[[131 141 141 156 135 115]
 [145 132 123 133 129 134]] >> 131, 134

[[144 146 152 146 148 146]
 [145 150 147 144 150 143]] >> 144, 143

[[117 145 114 128 126 131 116]
 [124 121 121 148 135 152 142]
 [112 129 151 120 144 126 121]] >> 117, 121

[127 154  98 141 130] >> 127, 130

[121 118 122 155 110 120] >> 121, 120

[115 116 118 124 105 155] >> 115, 155
---
[135 119 102 108 104] Answer: 135
[111 103 151 150] Answer: 111
[130 111 119 129 121 105 120] Answer: 130
[139 134 119 121 106] Answer: 139
[155 147 124 149 134 114] Answer: 155
[137 158 130 135 128] Answer: 137
[120 140 151 141 119 116 152] Answer: 120
[120 104 143 125] Answer: 120
[110 101 152 115 153 133 107] Answer: 110
---
((131, 133, 132, 120, 128), (127, 128, 128, 124, 130), (127, 130, 131, 105, 125)) value 130
((120, 105, 143, 107), (129, 126, 135, 109), (120, 128, 103, 141)) value 109
((147, 132, 126, 123, 147, 125, 126), (146, 133, 129, 130, 146, 134, 124), (110, 124, 114, 117, 110, 100, 128)) value 124
((115, 158, 109, 102, 118, 125, 142), (137, 121, 134, 142, 134, 147, 125), (133, 104, 148, 156, 138, 118, 118)) value 125
((135, 154, 137, 156), (136, 111, 111, 151), (105, 116, 100, 155)) value 151
((125, 119, 136, 142, 131, 130, 124), (151, 108, 122, 116, 158, 141, 128), (123, 128, 116, 104, 141, 132, 140)) value 128
---
[[113, 128, 153, 131, 135, 143],
 [146, 132, 108, 128, 124, 117],
 [112, 130, 151, 131, 134, 142]]: 134

[128, 114, 135, 122, 120, 113, 102]: 113

[[138, 116, 138, 127, 120, 115, 121],
 [148, 104, 148, 126, 113, 102, 114]]: 102

[107, 155, 116, 109]: 116

[[133, 133, 109, 122, 134, 134],
 [130, 129, 103, 125, 127, 130]]: 127

[155, 129, 117, 106, 106, 131]: 106

[105, 138, 126, 143]: 126

[[107, 139, 140, 115],
 [149, 114, 112, 144]]: 112

[128, 124, 111, 150, 109, 131]: 109
---
[128 154 131 132 129] -> 128, 129

[107 126 122 114 112] -> 107, 112

[112 114 121 106 150] -> 112, 150

[126 122 113 150 103 133] -> 126, 133

[[131 137 126 142 134 128 135]
 [153 142 131 146 127 125 136]] -> 131, 136

[[149 126 129 124 135 130 132]
 [118 125 127 126 134 130 126]] -> 149, 126

[[118 123 112 125 127]
 [136 150 124 123 124]
 [133 128 115 134 143]] -> 118, 143

[135 137 155 102] -> 135, 102

[124 109 137 124 142 151 112] -> 124, 112
---
[[146 100 123 132 121 137]
 [131 126 128 130 128 129]
 [128 126 128 130 128 129]] Answer: 128

[[137 147 112 117 117]
 [112 105 139 140 139]
 [131 142 113 119 109]] Answer: 113

[[129 121 127 133 137]
 [125  99 144 113 125]
 [125 109 140 123 129]] Answer: 140

[[136 105 143 122]
 [118 130 119 144]
 [125 116 118 106]] Answer: 118

[[133 151 122 137 151 151 124]
 [114 108 141 107 119 132 141]
 [115 147 123 126 108 107 109]] Answer: 123

[[106 138 122 139 132 137 130]
 [125 131 116 134 127 134 129]
 [133 131 123 140 138 121 141]] Answer: 123
---
[108 120 137 121 100] ==> 100, 108

[132 148 103 150 119] ==> 119, 132

[[131 122 127 141 151]
 [143 129 115 113 116]
 [146 153 152 149 129]] ==> 151, 146

[107 142 111 154 114 146] ==> 146, 107

[146 127 103 117 138 120 140] ==> 140, 146

[122 121 106 129] ==> 129, 122

[137 128 121 106] ==> 106, 137

[[150 130 108 124]
 [120 125 139 133]
 [121 130 128 125]] ==> 124, 121
---
[[106 122 127 134]
 [121 124 120 136]] ==> 136

[[116 125 114 120 121]
 [100 110 116 105 113]
 [110 132 157 123 111]] ==> 113

[[135 128 141 116 105]
 [130 118 126 136 112]
 [139 134 145 150 124]] ==> 112

[[119 149 135 133 131]
 [148 126 109 130 141]
 [122 138 120 118 137]] ==> 141

[[125 142 121 127]
 [156 138 105 145]
 [120 129 147 126]] ==> 145

[[114 128 151 131 134 142]
 [118 131 149 128 132 139]] ==> 139
---
[150 104 131 154 118 110] Out: 110
[127 119 111 141 144 156 128] Out: 128
[145 118 106 137 105] Out: 105
[155 134 136 136 129 134 106] Out: 106
[ 99 128 113 124] Out: 124
[128 114 124 129 130 105 122] Out: 122
[134 136 117 154] Out: 154
[126 102 126 122 110 127 132] Out: 132
---
Q:
[[125 139 115 133 142]
 [114 119 135 156 133]
 [119 113 131 137 135]]
A: 119

Q:
[[134 124 104 125]
 [120 130 110 128]
 [116 134 141 132]]
A: 116

Q:
[[136 123 128 115]
 [125 133 120 109]
 [156 116 112 140]]
A: 156

Q:
[[143 133 139 125 142]
 [131 113 138 116 151]
 [129 120 125 141 107]]
A: 129

Q:
[[ 98 126 129 128]
 [138 127 129 129]
 [112 123 130 129]]
A: 112

Q:
[[128 129 155 130 140 124]
 [128 113 149 107 124 110]
 [136 141 118 138 136 130]]
A: 136

Q:
[[114 106 118 146 139]
 [117 106 120 130 141]
 [145 151 134 131 121]]
A: 145

Q:
[[124 125 121 131 126]
 [126 128 151 128 127]
 [129 130 136 124 129]]
A: 129

Q:
[[131 120 119 132 134]
 [154 137 113 131 127]
 [156 137 114 129 127]]
A: 156
---
[[115 136 137 120 155 148]
 [118 119 119 134 140 100]] --> 155

[[127 155 128 127 127 128]
 [127 132 127 126 129 126]] --> 127

[[130 126 141 130 137 119]
 [151 125 131 141 122 110]] --> 137

[[126 125 128 132 130 129]
 [133 135 131 106 112 125]] --> 130

[[129 124 131 140 143 125]
 [122 131 136 147 149 117]] --> 143

[[104 131 127 131 131 138]
 [127 121 133 124 130 122]] --> 131
---
[[134 145 157 117]
 [127 122 127 131]] ans = 117, 127

[154 103 152 152] ans = 152, 154

[107 131 136 115 142  99] ans = 99, 107

[155 125 122 101] ans = 101, 155

[[137 120 104 124 114]
 [122 113 128 124 135]
 [139 122 107 123 114]] ans = 114, 139

[[115 144 138 106]
 [145 109 146 152]] ans = 106, 145

[153 139 121 125 144 125 157] ans = 157, 153

[[104 136 124 114 125 120 118]
 [115 119 115 124 137 128 116]
 [148 131 149 121 131 140 125]] ans = 118, 148

[120 150 127 100 140] ans = 140, 120
---
[[137, 109, 103, 114, 128, 128], [142, 106, 106, 117, 129, 126], [128, 124, 112, 112, 143, 116]]	129
[[98, 138, 141, 148], [148, 113, 102, 99]]	141
[[134, 131, 103, 140, 131], [106, 125, 155, 127, 110]]	140
[[135, 149, 108, 110, 120], [137, 106, 114, 145, 121], [115, 153, 107, 129, 132]]	145
[[121, 117, 114, 134, 121, 151], [115, 117, 115, 114, 138, 141]]	121
[[130, 150, 126, 126, 119, 135, 122], [127, 131, 126, 130, 129, 127, 128], [132, 124, 132, 128, 123, 128, 130]]	127
[[127, 130, 154, 128, 109], [123, 136, 154, 126, 108], [138, 135, 154, 121, 126]]	126
